One turn moves each row of this set onto another row. After a few examples, where does it send each row asked below?
Z541: [-14 -27 -18  12  16 -21 -25   7  23  24  -3   4   2  11  16   1  -3 -16
 -21 -12   3  23  -8   4  44   4]
Z936: [-18 -10 -15   2  -7  17 -22  -3   9  15  28  30 -10 -32   7   4  -1 -26
  -7 -17 -11  22   6  -2 -11  31]
Z822: [ -9 -23 -19   6   8 -33 -27  -1   9  21   2  -5  -8  21  11   0  -1  -9
  -5  -5   3  15  -4 -10  45  10]
Z355: [ -2   6  -4   7  -3  11  16  -6   6   6  26   9 -12  21 -15   3 -18 -23
  -5 -41  10   9   4 -14  -4  25]
Z405: [-23   3 -17  -3 -16  18 -25   2  20  11 -12   3 -20 -17 -29 -26  20  25
 -19 -30  12  20 -10  11  13  28]
Z130: [-20   3 -13  -3 -21  11 -23   4  21   3 -15   7 -22 -16 -38 -30   9  16
 -16 -35  14  23  -5   3   8  34]
Z42: [-18  -4  -5  -2  -8   8 -24   5  21   1 -22  10 -19 -18 -34 -30  16  16
 -15 -19  19  20 -10  14   6  37]
Z847: [-15 -30 -22   2  10 -26 -32  -5  22  12   3   2  -4  17  15  -3  -9 -13
  -9  -2   6  19  -4   4  44  14]
Z920: [ -6 -19 -20   6  11  14 -25 -30  19   4  12   0  -3 -18  22   2  18 -24
  -1 -10   3  22  12  12   1  16]
Z642: [ -6  -8  -4  13  -6   5  12   3  12   4  33   1 -22  16 -21   8 -24 -18
  -6 -31   4  12   4 -11 -14  30]
Z633: [-14 -27 -18   7   7 -22 -28   7  18  18  -9  -4  -8  10   8  -3  -5 -11
 -19  -6   3  26 -11  11  53   9]
Z680: [-17  -2  -5   1  -8  -1 -30   4  11  16 -27  11 -18 -14 -31 -32  19  18
 -13 -23  16  18 -12  -4  12  36]
Z311: [ -7  -2 -13  -7  -2  16 -14   9   2   6   5  10   2 -29  -5  -5  25 -19
  -2   8  -8  16   5  24   1  19]
Z767: [  0  -6  -2  15  -1   7  16  -7  11   3  22   2 -10  27 -13   7 -27 -19
  -9 -35   7  18  10 -16   0  27]
Z426: [ -2  -8   1  21  -4   2  10  -3   4  14  22  -4 -26  17 -22   4 -12  -9
  -6 -39   5  12   4 -23 -15  30]

Z426 turns into Z822
Z42 turns into Z642
Z355 turns into Z541
Now find these:
Z936 turns into Z920
Z767 turns into Z633

